In the data rows, the value 128 means zero.
Here are some points:
[176 101  92 133 149  85 106  85  97 130 105 143 109 139 142 201]
[ 63 169 101 102 143 155 135 115  89 118 190 107 122 177 114 108]
[140 113 137 158 114 117 131 144 152 127 125 120 117 108 120  95]
[104 187 187  85 102 151 110 171  93 169  79 164 183 186 109 102]
[ 75 137 134  94 118  99 159 134 106 147 178 102 125 137 113  77]
[ 64  87 113 130 146  67 134 134  93  92 189 112  63 255 131 107]
[183 110 203 159 116  94  88  79 223  95  70 136 142  58 202 125]
[ 97 121 133 142 127 102 133 134 130 145 163 103  79 106 121  95]
[149 139 143  97 104 156 118 145 149 148 119 127 147 130 133 138]
[142 125 143 123 118 117 130 161 138 131 139  99 128 118 152 130]
[ 52 203 213  72  42 133 147  83  80 106  67 202 204 122 106  95]
[134 139 123  97 128 143 137 134 140 136 134 109 143 100 122 130]
[133 124 166 158  86  84 148 189 106 168  71 122 132 145 106 126]
[ 91 150  75 110 166 134 126 138  68 145 116 134 142 174 115 147]
[100 138 124 139 109 163 151 124 126  81 173 141 138 128  95  58]
[113 131 131 145 107 120 135 152 116 113 158 122 126 144 137 102]
[179 124 142 112 133 122 120 102 144 144  74 135 153 131 140 178]
[128  98  99  97 137 121 113 112 129 126 117 129 119  99 155 181]
[144 112 134 156 142 168 116 103 123  64 151 149 170 139 108 105]
[194 153 200 170 103  20 130 192 107 213  33 156 118 199 135  97]
[164 125  80 142 121 194  82  61 160 110  93 167 200 156 137 194]
[117 131 106 120 137 138 128 108 161 139 150 108 138 106 146 160]
[161  96 138 178  99 115 131 144 150 108 148 134 113 114 133 122]
[127 120 109  87 104  86 118 173 146 114 164  81  98 105 174 141]
[156 140 153 120 125 157 107 131 189 135 126 131 110 133 147 137]
[136 102  95 105 134 154 120 147 119 102 165  51  92 104 141  93]
[181 105 163 156 106  93 113 185 186 140 115  91 118 118 127  71]
[132  92 134 129  99  66 140 121 104 134  86 135 109 119  99 168]
[174  49  58 168 205 140  73  27 136 132 119 190  79  29 159 229]
[146 139 157  67 109  91 135 156 135 188  60 100 150 103 131 192]
[148 184  98  64 117 191 107 162 136 109 115  73 193 165 204 239]
[121 139 133 121 128 137 132 113 147 128 128 121 138 131 115 105]
[ 98 131  81  98 140 136 103  64 130 121 161 101 118  93 161 165]
[ 73  98 132  93 150 107 151 127 112 136 151  76  67  72 173 123]
[ 85 119  95 131 155  85 140 177 106 110 166  83  83  79 106 127]
[  0 174 203  24 151  88 180 149  68 201 203  74  91 136  93  30]
[177 183 106 116 151 255 183 161 142 239  96 255 187 156 105 229]
[135 139 144 156 108 205 110 113 182  87 113 138 206 129 139  86]
[ 99  96  69 161 105  80 139 146 117  85 183  27  23  68 139 129]
[  0 203  96   0 116 190 129 117  27 136 245  49  96 220 102  83]
[125  97  65 143 185 234  71 120 158  51 164 140  84 126 213 216]
[ 94 111 141 175 130 174 121 114 206  55 232 111 130  69 121  35]
[ 73 166 139  98 111 158 135 170 114 109 202 103 142 174 123  67]
[132 116 137 118 145 123 120 122 160 127 122 104 154 118 131 131]
[103  95  80 164 134 113 100  97 130  64 187 107  73 101 111  56]
[154 120 136 133 123 144 115 134 164 115 140 126 137 107 150 112]
[136 131 133 140 124 145 126 139 135 138 119 143 122 134 115 116]
[ 46 160 111 138 109 119 103 105  53 104 144 153 155 185 113 118]
[133 109  73 131 171 151  53  91 135  78 123 127 129  56 133 191]
[161 130 125 122 128 102 126 127 122 154 103 120 120 115 142 148]
[100 108 129  76 176  78 145 146 118 176 127  93  82  44 162 154]
Here are 20 more points, each followed by its number:
[126 107 103 145 120 142 105 141 174  82 140 117 142 108 161 178] 0
[ 82 133 151  92 132  91 161 134 100 151 150  97 112 146 132  88] 1
[120 113 136  47 170  31 174 132 105 199  89  89  34 114 117 210] 2
[182 109 120  77 111 255 136 137  97 217 109 205 135 122  90 180] 3
[175 106 147 109 134 195 105  71 154 154 107 181 180  90 208 134] 4
[120 129 111 111 149  94 151 153 137 117 143  89 111 121 152 150] 5
[183 142 112 168 104 167  95 123 165 125  99 154 166 144 112 110] 6
[106 127 114 165 112 133 116 146 120  96 160 148 147 157  89  80] 7
[ 46 173 106  94 131 144 144 133  77 112 186  92 149 170 110  99] 8
[160 106 157 156 143 139 123 100 173  82  73 170 138 117 129 141] 9
[120  98 118 140 150 129 103 109 180  98 141  78 145  63 152 104] 10
[138  85 173 212 107 157 125 161 244  58 142 137 115 114 142  11] 11
[142 140  91 148 129 135 103 131 109 138 106 141 129 173  86 131] 12
[133 121  90  99 144 119 131 110 133 113  99 130 142 136 157 171] 13
[ 87 149 135 105 132 115 160 144 121 141 151 113 123 129 118  97] 14
[ 85 107 103 149 236  76 148 124 103  89 174  90  69  81 135  98] 15
[129 121 123 144 126 135 131 119 139 117 121 146 134 131 120 122] 16
[152 255 255 174 104 255 245   0  53 246  72 255 255 255   0  14] 17
[163 100 199  72 129  37 143 166 106 174  79 129 108 156 112 163] 18
[138 142 106 135 140 153 126 132 119 117 142 148 133 141 118 133] 19
Which two of these numbered points are nearest to each point below by angle, seen from the average point of the first points? Their numbers follow each, nearest first.
[105 214 169 118  93 110 151 215  23 197 136 176 114 174  95  37] > 14 1
[120 120 140 107 144  80 149 143 108 149 142 102  95 106 123 135] > 2 18
[144 127 133 121 133 154 102 147 142 133 122 129 141 132 131 124] > 6 3
[137  99  90  86 168 139 104  80 150 117 112 108 146  84 156 181] > 13 4
[ 97 153 126  71 109 157 102  61 163 110 128 136 214 186 121 107] > 17 6
[ 21  89 103 139 146   0 179  99  10 110  89  66  56 192 122 120] > 1 2
[182 115 155 176  97  99 114 180 209 172  52 162 124 119  76  89] > 6 16
[136 129 180 129 112  77 133 159 120 168  85 136 118 148 106 116] > 18 2
[161 131 136 126 116 150 119 129 130 147  76 138 150 126 136 148] > 6 3
[111 143 151 119 114 132 148 163 125 123 175 108 135 149 127 122] > 14 8
[102 127 104 100 164 142 139 116 163  98 146 110 130  98 129 117] > 10 15
Here are 20 other points, each followed by its number:
[157 144 153  34  99 135 120 134 155 151 107 127 165 171 127 142] 0
[109 131  96 185 131 153 118  74 110  91 141 161 133 102  97 116] 1
[110 142 139 114 109 138 131 144 128 130 157 109 129 143 122 101] 2
[161 108 142 137 103 161 106 126 174 130 113 125 176 121 138 117] 3
[130 111  81  66 155 110 101  61 168 123  95 114 180  87 167 194] 4
[222 122 185 202 121  20  94  51 112 111  27 255 171 141 150 190] 5
[112 167 110 112 114 103  91 135 134 148 122 126 140 181 113 137] 6
[151  71 133 187 123 177 104 145 171  58  68 108 100  75 130 107] 7
[103 136 122 173 131 126  83 143 132  84 185 100  93 143 100  61] 8
[120 114 110 143 127  98 139 121 138 113 150 104 105  98 121 125] 9
[122 128 208 193  89  81 131 201 139 113  98  97  92 134 129  90] 10
[147 116  98 163 127 158 116 143 142  81 146 152 123 194 101  79] 11
[193  97 161 169  82 118 116 238 193 149 104 125 122  87 134 118] 12
[146 137 162 116 105 136 121 150 160 161  86 149 187 152 143 146] 13
[155 159 150 195  77 182 115 158  40 114 150 229 147 178 110  92] 14
[103 124 140 103 120 106 138 135 131 182 142 111 141 104 141 126] 15
[ 88 183 128 115 115 126 133 115  99 132 110 118 171 163 106 103] 16
[125 164 129 127 123 172 122 112 134 129 116 128 173 153 124 133] 17
[187 171  59 210 120 219  90 113 142  98 108 207 191 208 102 136] 18
[188 130 121 118 126 120 115 130 139 145  36 141 158 145 135 150] 19
The same question for these:
[216 184  76 194 168 255  67  96 126  85 128 255 209 196  93 137] > 18 17
[218  77 176 196  93 164 100  91 186  91 106 141 182  56 167 100] > 3 7
[150  94 168  82  93  91 175 173 121 166  97 108 116 149 142 173] > 0 13
[205 109 129 116 119 137 195 178 239  66 185  98 114  73 162  81] > 12 7
[158 144  97 142 125 158 105 103 100 146  42 166 191 153 125 174] > 19 18
[119 143 137 152 119 127 125 111 144 144 117 131 135 100 139 139] > 5 13
[115 116 120 186 149  12 133 146 112 107 192  89  48  92  94 120] > 9 8
[141 123 170 133 108  85 117 190 111 142 132 141 102 122 115  89] > 10 12
[132  90 105 149 149  92 118 101 141 124 135 106  97  71 145 160] > 9 4
[108 112 114 122 139 105 150 154 118 121 149 104  94 114 115 113] > 9 8
[ 91 143 130 120 126  96 157 173  61 174 166  32 113 145 103 103] > 2 15
